In the rows, 128 means zero.
Each path below is one point turned by a fixed rotation once a step. After each direction that follows a path, write how fast that rotation turns it, in deg/step (0 if it stays still).
Each turn is a multiple of 5 degrees from 10 to 175, or 0.
Each row of a path follows its step; steps can be skipped.

step 0: [135 126 125 121 126 128 131 137 116 127 129 135 132 122 130 129 126 131
 118 125 131 140 109 124 136 139 132 122 128 132 136 135 133 126 130 131
 119 121 140 129 134 130 138 130 141 119 123 121 127 129 144 137 140 127
 124 132 121]
step 1: [124 115 137 132 135 118 127 122 116 135 126 131 113 127 142 128 131 114
 125 130 123 136 117 124 124 130 131 133 119 129 129 137 132 121 131 123
 134 120 127 135 123 126 127 144 126 135 119 119 116 123 129 128 132 122
 125 133 133]
step 3: [132 114 139 134 119 131 128 137 118 128 131 120 126 120 130 132 116 135
 125 130 130 137 114 139 136 127 126 118 124 126 140 140 131 118 123 133
 135 130 121 138 126 119 124 135 120 122 125 124 134 123 130 129 136 130
 129 129 117]
step 4: [143 128 136 134 126 120 141 136 117 137 123 126 125 133 136 122 129 124
 121 130 129 128 120 133 121 117 139 121 137 125 118 124 136 126 132 126
 136 127 133 139 120 125 131 134 134 119 120 130 119 123 134 120 132 131
 132 137 140]
step 5: [133 126 131 128 121 123 130 132 111 116 134 128 119 127 130 131 124 130
 123 115 141 130 115 121 139 128 123 121 120 135 133 129 133 128 122 124
 119 134 127 131 123 131 122 127 147 133 124 125 117 129 143 123 129 128
 138 126 125]
step 6: [127 126 129 130 124 124 122 131 123 134 111 127 129 136 148 130 119 131
 122 115 131 145 119 125 128 125 136 124 121 136 130 136 119 123 119 134
 135 134 131 135 129 128 133 141 122 129 124 124 120 125 124 123 139 121
 127 127 133]
step 7: [136 129 129 118 128 119 128 133 121 139 122 142 132 134 129 121 128 130
 127 131 128 136 112 129 134 126 125 120 137 129 137 128 128 121 127 130
 129 116 135 129 121 134 125 128 135 127 116 118 130 128 152 130 128 135
 120 126 131]
step 8: [120 115 134 130 130 119 134 134 114 122 125 136 114 122 125 132 128 121
 126 129 134 136 123 126 124 129 129 120 120 136 128 134 133 120 125 125
 130 122 119 147 119 132 119 126 123 133 121 123 124 118 128 123 140 128
 119 127 118]
step 10: [130 128 133 122 116 123 131 134 125 127 126 121 129 122 132 125 122 137
 116 121 135 123 115 132 142 127 119 120 130 125 133 143 136 118 123 129
 129 125 123 134 115 126 114 128 119 123 131 127 122 122 143 124 126 132
 137 124 127]
step 11: [131 136 129 127 126 115 135 131 116 121 116 127 127 136 136 134 130 128
 124 129 134 131 115 132 128 126 141 117 124 135 116 120 132 134 118 131
 129 126 132 142 113 126 137 137 126 114 127 127 125 118 124 123 136 129
 125 129 128]
step 13: [120 130 119 123 125 129 129 134 131 131 116 133 127 122 133 128 127 123
 112 124 138 142 130 119 133 130 130 121 128 143 125 142 117 122 124 133
 131 120 132 139 125 130 118 135 120 127 122 121 120 123 132 127 140 119
 131 128 123]
step 14: [129 123 128 116 127 123 137 126 127 124 129 139 129 132 132 137 133 129
 137 135 123 137 114 121 134 128 122 112 133 125 127 130 129 116 123 130
 133 123 139 134 116 127 136 141 125 124 116 115 132 123 133 137 122 132
 123 131 134]
[126 128 126 130 125 129 130 129 131 127 126 127 131 128 129 129 125 131
 127 129 126 129 126 130 129 127 126 129 131 129 129 130 126 126 128 130
 129 126 128 127 125 127 130 128 130 128 129 127 129 127 127 132 129 132
 127 126 130] | 100
[126 129 131 131 126 125 128 130 128 125 127 125 130 131 127 128 129 128
 130 131 130 128 130 131 128 128 128 127 128 128 129 130 130 129 129 131
 126 129 128 128 127 127 126 130 130 126 130 131 127 130 128 129 128 127
 131 130 130] | 55
[128 130 129 129 129 130 133 127 129 128 126 125 130 131 131 130 126 126
 126 128 126 129 131 129 129 132 131 129 129 130 128 125 128 127 127 127
 128 127 129 131 129 129 127 125 126 128 126 128 128 130 128 126 130 127
 127 129 130] | 155
